One turning vector, and how many ticks it has turned:
The counts run from 0 to 614.
[143 117 114 114  91 120  98 157 113 136 162 159 132 127 145 148 173  92
 146 124 128 120 121 109 135  92 117 166 133 176 103 125 214 115 114 157
 149 160 131 142 162 124 130  95 129 174 121 182 112 112 149  85  93  89
 155 111 137 114 113 165 161 146 131 112 117 133 137  96 153] -> 371
[ 86 191 127 105 106 167 156 106 133 160 141 111 139 190 112 115  96 126
 145 153 126 173 136 140 127 116 124 126 167 136 149 125 155 124  74 148
 143 123 163  97 124 132 166 109 136 179 104  96 144 100 185 118 128 162
 162 135 100 102 118  71 126 143 117 148  89 145 140 115 141] -> 100
[145  78  99 134 139  98 134 134 138  80 150 119 140 104 154 147 146 110
 137 115  95 115 126 158 126 101 102 105  95 104 117 103 130  61 159 128
  92 155  99 129 127 172 132 117 131 137 167 160  90 146  68 120 105  84
  98  89 107 122  88 169 154 154 135 143 145 151 120 138 141] -> 354
[157 112 149 138 107 148 116 133 173 101 122 123 135 117 165 139 151  86
 145 115  71 107 131 145  99 113 116 125 125 106 123 128 129  96  73 122
  96 129 104 128 121 167 163 154 136 130 111 162  92 126  69 134 101  82
  93 135  84 130  96 146 137 186 168 181 153 107 130 104 154] -> 162
[144 172 126 116 110 119  96 111 114 128 144 122 160 177 144 144 136  76
 173 144 138 111 140 147 129 107 137 148 116 116 121 130 174 102 122  97
 158 146 142 159 170 140 130  71 135 156 127  90 106 141 186 130 116 151
 142  98 113  90 158  75 140 114 129  96 149 106 117 106 163] -> 383
[143  81 144 144 149 119 103  71 130 123 127 104 167 130 120 109  96 110
 130  94  96 129 111 151 104 140 142 103 140  88 132  91  84 163 124  78
 144 125 133  96 183 135 115 143 127  82 130  98 108 161 139 123 139 148
  88 157 120  77 137  78  81 126 157 137 155  91 108 161 134] -> 323
[117  79 156 164 141 121 102 144 145 109 107 121 116 104 146 119  94 123
 108 145 107 120  80 138  90 100 136 136 128 145 129 110  65 140  97 122
 121 133 107 108  93 143 124 150 165  90 122 162  82 152  72 140 114 113
  98 109 108 168 110 165 100 172 141 200 130 145 138 151 119] -> 147
[113  85 132 153 135 149 168 140 152 126  67 135 107 138 102 118 102 140
  78 137 185 131 125 137 135 100 118 150  93 167 117 162  91 133 160 135
 135 117 110 148  80 129 159 136 151 128 118 131 105 118  85 119 133 114
 150  79 156 189 151 163 108 104 126 111 133 169 176 136 126] -> 425
[115 133 132 117 161 114 136 128 119  98 108 128 143 123 129 133 112 147
 105 139 146 110 123 158 171 135 127 117  70  99 160 164 101 134 208 105
 137 146 127 182 122 155 126 119 154 135 131  93 103 138 102 141 154 151
  97 100 150 143 167 121  97  69 113  80 148 129  95 151 128] -> 409
[ 92 129 147 112 132 135 175 155 142 130  79 122  99 104 103 118 136 140
  82 160 146 123  97 146 168 146 132 148 124 117 164 162 108 153 176 157
 149 115 153 178  78 118 159 166 133 159 128 151 114  86  98 102 122 106
 141  87 178 160 124 152 111  89 120 127 129 135 109 110 119] -> 422
[145 159 146 136 121 120  90 106  98 125 160 119 135 129 170 121 153  52
 190 116  75 117 126 128 125 140 131 146 146 107 136 116 160 122  59 142
 147 171 118 113 165 140 119 122 128 138 130 149 129 105 138 139  81  98
 100 157  85  86 122 147 154 146 162 128 141  84 107  81 136] -> 176
[116  63 125 165 163  78 113 137 128 133 147  75 104  84 118 116 121  95
 132 139 119 118  79 143  95 157 159 131 146 120 118  56  95 142 143 143
 149 117 120 113 130 132  91 125 102 115 181 156  76 161 123 115  80 117
 110 110 122 101  93 132 122 115 121 140 145 121 107 129 108] -> 342
[ 92 135 116 147 101 148 122 132 118 122 128 142 157 165 118 125  98 176
  95 126 114 115 144 124 103  46 133 101 133 126 142  98 121 139  68 125
 100 159 147 105 126 139 147 136 159 135 109 128 137 139 129 113 129 130
 123  95 107 162 111  86 127 188 116 170  71 193 148 180 117] -> 293
[ 82 182 130 121 152 156 126  90 109 107 151 135 130 150 128 105 102 118
 181 121 122 173 127 125 147 173 115  81 133  72 145 113 115 117  90 119
 123 163 115  89 117 176 142 113 126 131 130  79 157  91 147 163 150 158
 117 156  87  93 132  87 106 115 162 126 120 145 120 167 119] -> 464
[120 158 151 135 137 156  94  97 138 100 129 171 149 122 133 119  91 163
 140 112 108 178  90 105 128 144 125 106 137 108 126 109 108 167 106  99
 114 148 129 110 147 159 143 144 150 109 106  91 166 101 146 143 177 193
 115 164 115 107 145 108  57 137 169 107 129 113 116 170 130] -> 117
[ 98 149 132  96 145 114 158 148 121 101  89 126 129 110 114 132 121 141
 110 173 136  86 113 160 167 137 135 131 101  84 173 172  91 153 194 124
 145 139 149 195  88 138 147 132 137 152 145 104  96 122 110 119 133 124
 108  85 147 146 135 115 103  67 121 117 133 137  77 131 118] -> 413
[ 74 134 106 164 126 144 126 134 118 122 133 135 140 157 115 106 109 174
  98 130 150 128 134 120 108  54 143  98 128 132 139  73 115 141  73 123
 112 159 128  99 119 141 131 145 154 136 134 125 147 142 130 119 125 150
 143  89 101 177 115  97 134 182 106 145  80 193 156 190 101] -> 288
[161 158 114 122  86 138 122 138 100 120 119 159 154 179 156 140 137 132
 114 126 148  98 179 135 142  37 118 153  88 166 133 170 162 116 113 121
 131 158 131 152 159 124 123 109 168 131  93 129 144 159 128 124 144 113
 128 102 118 186 179 145 155 142 108  94 126 141 147 120 157] -> 576
[155 113 163 116 123 127 116  95 128 143 130 107 139 116 151 130 122  83
 133 115  61 122 116 151 120 149 131 156 175 128 155 149 114 157  99 142
 141 129 149 111 170 112 111 164 129 120  90 159 105 123 126 115  98  94
  90 197 125  91 131 141 117 140 162 167 151  61  98  77 140] -> 518
[ 95 144 143 140 113 117  96 154 136 103 142 141 148 133 146 133  88 161
 102 174  92 108 109 144 103  76 147 129 143 139 161 120  86 151  96 113
 105 147 155 130 110 135 130 140 172 116 112 128  84 156 117 136 129 141
  88 119  99 163 103 105 106 178 110 223  96 145 103 148 136] -> 494
[ 97 163 124 106 101 186 136 124 121 122 104 167 160 179 128 115 104 142
 134 131 144 162 137 125 139  70  97 120 120 140 127 149 156 109  67 130
 119 161 127 101 110 160 169 116 160 137  91 104 142  95 134 143 143 128
 135 120  99 140 133 109 121 147 148 153  91 187 172 168 158] -> 97
[157 144 161 126  97 127 115 123 125 121 107 129 160 138 155 144 126  95
 112 127 109  88 116 147 126  79 148 157 123 109 144 142 155 162 132 112
 163 150 152 192 177 124 153 129 149 175 111 142 111 116 140  81 107 111
 136  93 159 119 157 118 109 126 137  71 145  68  85  86 164] -> 30
[120  53 136 149 169  88  82 146 121 123 130 100 113  90 132 119 134  95
 130 137 124 108  79 131  98 129 150 128 125 113 111  79  85 135 128 123
 138 152  98 121 125 143  94 123 118  96 175 151  68 164 104 127  80  95
  99  85 122 136  98 138 134 116 134 160 140 143 126 157  92] -> 343
[155 158 131 101 125 134  57 144 101 112 109 180 158 123 132 143 152 119
 142 130 159  98 124  97 140 123 135 155  88 111 104 156 153 141 133  89
 152 176 118 198 139 145 129 100 121 115 124  92 123 137 153 139 157 154
 137 101 142 120 174 117  97  79 142  63 157 122 103 146 138] -> 394
[130 109 110 125 148 119 158 124 132 108 112 131 119 123 122 139 110 163
 106 144 170 129 122 153 171 137 119 130  84 145 138 152  95 112 240 110
 139  96 121 153 120 140 127  95 154 130 146  94 113 151 112 140 171 176
 121 103 159 139 170 131 108  69 110  80 151 143 120 146 133] -> 410
[165 118 150 144 139 114 115  79 149 135 131  79 135 136 150 119 112  59
 172 115  83 121 129 153 102 163 137 141 139 107 133 132 103 127  99 103
 152 117 119 105 159 134 103 130 117  95 120 116  76 156 131 148 104 114
  82 151  97  86 138 108 121 131 156 155 181  53 106  94 141] -> 524
[ 68 176 128  94 150 146 122 106  87 135 139 148 133 126 119 100 123 123
 167 133 118 164 119 114 158 176 115 101 154  84 156 133 130 133  72 148
 135 163 142  94 106 145 130 123 111 124 127  96 158  78 162 149 125 135
 112 179 114  96 112  98 123 102 155 147  89 146 113 159 104] -> 463
[ 99 127 100 138 150 150 187 134 159 110 103 116  96 148 101 122 124 145
 131 139 172 152 140 137 140 115 107 103  79 118 123 128 111  70 153 124
 114 113  99 123  72 181 157 118 135 164 156 110 124 109  92 144 127 131
 157  77 111 147 118 130 143 117 128 108 130 184 169 157 125] -> 77
[105 153 101  95 141 144 103 147 123 123 151 178 115 111 106 143 124 189
 158 140 145 178 116  80 135 179 119 109 144 158 100 129 123 110 116 129
  87 118 138 103  91 140 129 107 110  98 138  98 158 124 154 177 169 170
 129 169 118 115 100 113 113 128 126 170  97 171 142 179 116] -> 471
[145 164 117 148 137  88  80 172  95  98 147 174 133 105 177 164 148 153
 134 125 139  97 129 111 153 116 144 129  85 128 133 121 126 141 172 114
 110 178 111 180 131 140  88 111 153 114 155 142 144 157 111 159 142 150
 109 121 122 168 167 181 130 123 114  80 129 127  89 136 122] -> 203
[ 93 140 135  97 149 130 151 111  89 148  87 108 122 119  92 105 135 138
 119 131 132  94 151 148 167 177 144 109 120  71 175 179  94 169 154 141
 151 125 155 143 108  98 103 171  95  95 140  79 139 132 116 119 133 112
 105 139 171 139 142  97 125  56 121 126 120 132  96 148  89] -> 609
[ 90 130  81 118 128 142 153 173 119 122 148 155 109  99 101 126 158 205
 110 118 148 138 135  95 134 135 124  93 147 120 115 105 156 136 121 154
  78 127 140 123  72 125 140 154 104 135 159 139 180 104 124 116 139 125
 157 120 151 164  82 138 151 145 101 141  67 189 151 162  91] -> 280
[ 68 160 101 108 141 133 161 160 107 130 142 116 100 101  87 114 157 171
 128 129 128 129 152 121 157 166 132  84 143  76 138 114 136 126 123 161
 102 127 147 121  71 127 135 153  90 145 167 124 182 103 120 127 131 129
 138 126 136 130  72 114 161 128 101 145  78 172 121 151  86] -> 276
[158 130 133 136 135 141 160  96 115 155 107 136 115 137 111 118 116 147
 104  94 167 127 161 121 152 145 123 135 110 140 125 151 124 162 168 113
 152 105 128 125 164  92 105 143 120 109 106 105 183 124 151 126 174 163
 149 154 165 143 188 135 112  88 126  38 146  98 136 128 123] -> 597
[143  48  95 141 161  83 140 136 140 104 166 114 118  97 155 146 137 113
 132 108 105 121 103 146 135 126  98 115 119 143 113  92 121  81 200 141
  96 126 106  93 138 149 109 107 132 143 170 173 106 152  81 115 108  98
  95 131 119 109  89 183 144 145 130 128 143 137 128 130 137] -> 350
